In the data rows, 128 means zero.
Some points:
[168 128 166 115  49  49 103 117 162 165  93 114  38 137 215 131 114 165
 145 240 121 101  69 147 134 114  96 114 106 114  84 162  90 170 111 109
 115 132]
[ 65  74  83 191 107  76 121 123 139 107 130 164 138  70 108 129  61 113
 101 135  86 158 118 100 135 175 120 150 255 136 103 135 139  46 171 180
 129  92]
[ 35 133 171 137 133 182  98 130  29 181  99  59 127 165  92  27  59 130
   0 150 139 143 133 122 117 143 213 134 122 142 181 102  55  95 138  93
 223  89]
[123 156  90  84  85 139 125 181 150 129 121 166 131 166 178 178 127 126
 189 137 149 170 177 164  97  67  95  68 191 179 153 146 117 140 119 105
 169 143]
[126 118 142 156 176  81 154  67 120 115 200 106 128 129 146 106  75 158
 191 124 163 112 149 160 103 123 172 115 160 136 163 126  68 128 120 120
 128 129]
[ 28 120 255 136 174 177  88 103  99 138 100  82  83 212  48 145 128 119
 194 236 128  73 145 193  92 107  61  88  75 121 109 106 147 110 104 189
  81 177]
[124 143  76  58 163 112 135 144  86 163  94 160 188 130 150 142 153 125
 122 144 200 130 190 132  93 149 167 186 127 134 135 155 137 113 217 124
 115 125]
[ 46 165 134  95 108 107 143  58 134 174 170 148 187  66 160  62 165 216
  99 122 128 103 133  77 149 160 131 107 133 175 171 176  80 150 137  96
 177 129]
[150 157  67  71  90 111 142 177 202 163 145 112 142 146 159 191 130 127
 122 173 132  81 155 104 157 108 103 163 146  98 198  26 142 132 158 115
 121 147]
[157 123 140 122 128  79  84  81 139 147 117 136 135  81 126  44  86 165
 143  96  67 205 113 105 110  87 209 129 128 123 115 134 255 172  14 106
 117 163]
[ 48 148  19 124 101 228 141  95 160  97 151 164 152  94  57 109 175 140
 116 101 130 135  94 115  82 102 114 142 103 162 119 151 117 127 182 128
 125 110]
[186 133 121 172 171 157 133 162 130 122 162 104 114 136  90 166 161  66
 171 195 104 130 131 110 120 164 118 187 110 171 105 136 150 106 123  87
 144 133]
[114 172 135 208 136  97 155 115 200 120 119 135  89 154 204 116 147 164
  45 115 148 101 111 145 192 114  85 104 143 212  42 145 157 154 154 114
 113 124]
[135 137 110 150  94 124 118 197 198 123 119 137 114 127  84 159 150 150
 125  86 153 132 226 173 161 193 155  99  72 130 198 131 168 127 148 105
  91  89]
[134 223 145  65  62 123 139 168 156 102 124 112 158 165  69 183 123 103
  50 112 178  94 129  87  88 122  95 122 133  98 134 158 113 107 154 111
 151 121]
[143 130 170 109 123 131 140 108 147 157 155  54  61 127 134 131 106 133
 134 123 132  73 171 211 157 134  31 179  36  54 118 128 164 121  68 152
  99 168]
[113 169 136 126 155 145 155  97  88 121 137 124  14 135  61  68 121 150
 178 122 125 128 134  96  52 120 169 158 149 149 150 120 108  94 192 162
 140 113]
[133 170  85 111 171 201 102 118 119 158 178 139 153 187 117 154 156 242
  74 175 133  97 108 209 112 183 117 138 163 130 156 116  93 100 175 199
 108 147]
[137 115 135 124 121 123 157 118  90 108 173 170 169  35 165  46 122 185
 133 119 139 123 131 137 192  94 164 149 125 134  80 160 206 222 150 136
 105 192]
[121  89  77  91 240 134 151 154 102  12 154 111 149 115 169 162 124 114
  47 163 153 191  44 132 153  92  73 148 132 147 147 104 170 142 206  63
 198  73]
[168 227 166 106 162  42 128 141 173 159 119 137 145 165  53 233 161   2
 105 188 114  85 160 123 180 139  93 106 158  85 174 109  99 159 134 167
 148 125]
[166 108  74 143 110 118 126 103 108 156  88 126  61 125  80 203  91  66
  85 112 134 163 115 185 138 142 118 174  96 158  88 161 136 164 153 135
  88 117]
[149 188 165  96 139 147 136 159  87 163 191 157  95  84 130 114 118 124
 144 127 131 144 128 135 122 145  80  81 170  88  58 111  92 182  76 134
 128 154]
[109  42  69 187 126 165 103 146  83 151 129 161  47 113 213  82   0  60
 116 131 119 179 105 108 108 135 181  30 143  43 108  57  98 135 140 127
 207 173]
[162 143  94 112 132 122 158 147 130 130  91 156 144 115 102 162 207 114
 108 157 118 114 136  98 120 110 132  54  11  54 159 144 100 106 134 114
  85 121]
[100 184 186  73 193 165 199 106  98 114  26 111 161 145 117  81  87   0
 140 174 103 124  63 233  92 153  73 127 201 173 109 138  63 219 212 135
 209 107]
[ 66 176 120 112 106 144 165 147 116 146 137 132 179 212 158 123 114 100
 125 176 145 101  87 156 121 160 109 133 125 137 130  94 142 125 181 177
 136   0]
[117 104  78 228 113 130 159 134 104 120 174 171 108 131  72 111  81 131
 168 114 125 255 108  60 189 113 210 187 101  89 110 149 115 124 119 123
 167 135]
[ 93  97 134 121 109  84 132 101 128   0 138 130 155  92 149  35 169 144
 153 109 117 115 143 137 137 142 188  89  73 152 146 117  96 108 141 171
 167 109]
[149  78 130 221 154 157 134  95 109  48 169  40  93 106 110 126 255 194
 201  16 160 152  87  19 119 122 194  97 148  81 148 117 135 181  42 109
 159 151]
[ 81 168 139  75 194 183 128 108 148 105 126 135  83  85 175 201 103 130
 144 120 153  93  76 117 148 120 179  82  73 198 102 147 174  74 107 171
 102 116]
[140  81 135 157 141 169 102 159 140 138 108  92 142 148 124 137  73 104
 132  83  61 170 137  84 120 112 146 176  92  99 101 112 169  89 136 148
 128 169]
[136 111 218 156  97 205 115  72 158  84 152 118 133 179 128 108 124 118
 180  79 112 125 145 147  97 167 178 104  80 127 158  87 132 152 125  89
 119 165]
[115 112  90 104 123 168 115 105 116 151 174  79 106 113 192 153 135  62
 133 102 122  93 114 147 134 139 128  94 107 142  83 160 142 161  75 119
 101  71]
[103  94 143  95  94  61 116 190 145 142 105 172 173 132 134 165 157 168
 121  73 109  90 167  79 105  93 149 125 118 153 162 213 189  97  93 139
 144 134]
[148  92 245 106 163 139 122 106 172 175 170  93  63 191  95   0 117 139
 135 118  86 105 130 154 103  91 120 119  92 120 160 130 116 118  80 187
 172 157]
[106 123 117 168 142 139 171 156 158 146 161 172 186 135 107 204  87 100
  88 145 113 117 109 174 123 144 130 160 172 150  88 173  95 136 170  72
 159 118]
[146  63 140  77 145 199 100  86  94  80  92 182  91 104 120 120 195 113
  86 143 133 117 153 127 160 133 120  94 106 174  37 162 154 129 179 130
  76   2]
[116 126 166 157 130 161 141  17  65  74 171 102 141 134 120  46 122 143
 187 121 129 117 140 130 167 106 132  76 111 108 159 150 106  93  91 116
  83 141]
[123  62  42 184 154 115 119 219 104  86 128 162 161 132 122 131 106 144
  62 105 119 154  97 124 177  78 145 181  52 196  71 106 155 153 160 204
  91 116]
[ 69 123 189  87  94  90 176 176 132 144 145 103 193 113 209 217 168 153
  87 135 152 153 111 122 160 111 162 179 177 122 186 134  79 148 133 146
  98 163]
[127 187  40  66 171  91 111  64 136 125  90  66  76 224  96 113 138 130
 151 159 140 103 175 117  71 171  30 198 152 105 174 155 112 213 101 141
 156 147]
[208 160 104 188 145 190 100 154 166 122 111 172 134 119 129 151  89  70
 129 122 113 141 135 139 107 181  50 141  83 152  75 111  55  91  75 133
  67 209]
[ 94 145 121  62  59 112 142 121 112 107 110 157 225  90 197 136 161 201
 163 116 117  92 103 115 182 181 124  61 219 181 106 181 138 181 114 123
 145 159]
There is one direction along which these points spread out most. Take the direction at right angles to it along which they spread out most. Go by this last direction. Where along it does each point below lie, from 0 to 99? 50 is the average, and the first point above lies past it. One standard deviation of the points above along it is 16.
[130 150 189  53 104 101 133 107 122 131 136 220 128 171 128 131 138 122
 105 113 137  97 127 152 140 141  79 150 190 137 135 103 113 128 155  23
 115 103] 47
[222 140 193 100 145  86 122 163 106 255  78 125 117 144 162 165 118 150
 159  87 127 126 106 114 215 124  59 141  94 153 151  86 156 111 111  96
 179 165] 58
[193 137 174 139 134 158 117 209  71  70 112  50  80 104 185  41  92 169
 160  82  76 111 146 138  51 128  86  83  93 102 110 112 176  99  70 154
  96 178] 72
[166   0  67 244 105 103 102 146 144 139 149  48 115 102  34  97 139 142
 200  98  88 215 150  45 134  81 133 133 114 117 126  83  89  65  94  83
  79 101] 53
[124 100  58 123  84 128 170 162 117 111  46 157 128  46 125 149 155 108
  94 140 124  78 166 101  91 121 183 111 106 145 136  51 135  80 128 124
 125 125] 35
[ 95 122 110 101  92  12  53 103 187 109 121 120 182 108 111 103 194  82
 127 141 192 139  40 128 121 170 144 131 167 118 215 127 134 115 152 128
  53 157] 42
[156  58  63 158 143 111 112 111 168 130  96 172 152 145  84 205 117 110
 162 135 148 209 150 116 100  79 158 171 166  49   2 111 140  45 150  94
 169 139] 38
[255 108 218 177  99 122 150 102 115 218 125 157 139 130  94 138 148 198
 151  97 127 111 186  65 105 148 150 108 161  34 197 168 148 120   0 155
  50 209] 72
[169 182 129 167  94  92  42 157 121 162  73 113 178  68 197 158 149 107
 127  96 134  96 126 176 153  54 133 208 156  98 154 108 112 126 127 119
 135  82] 41
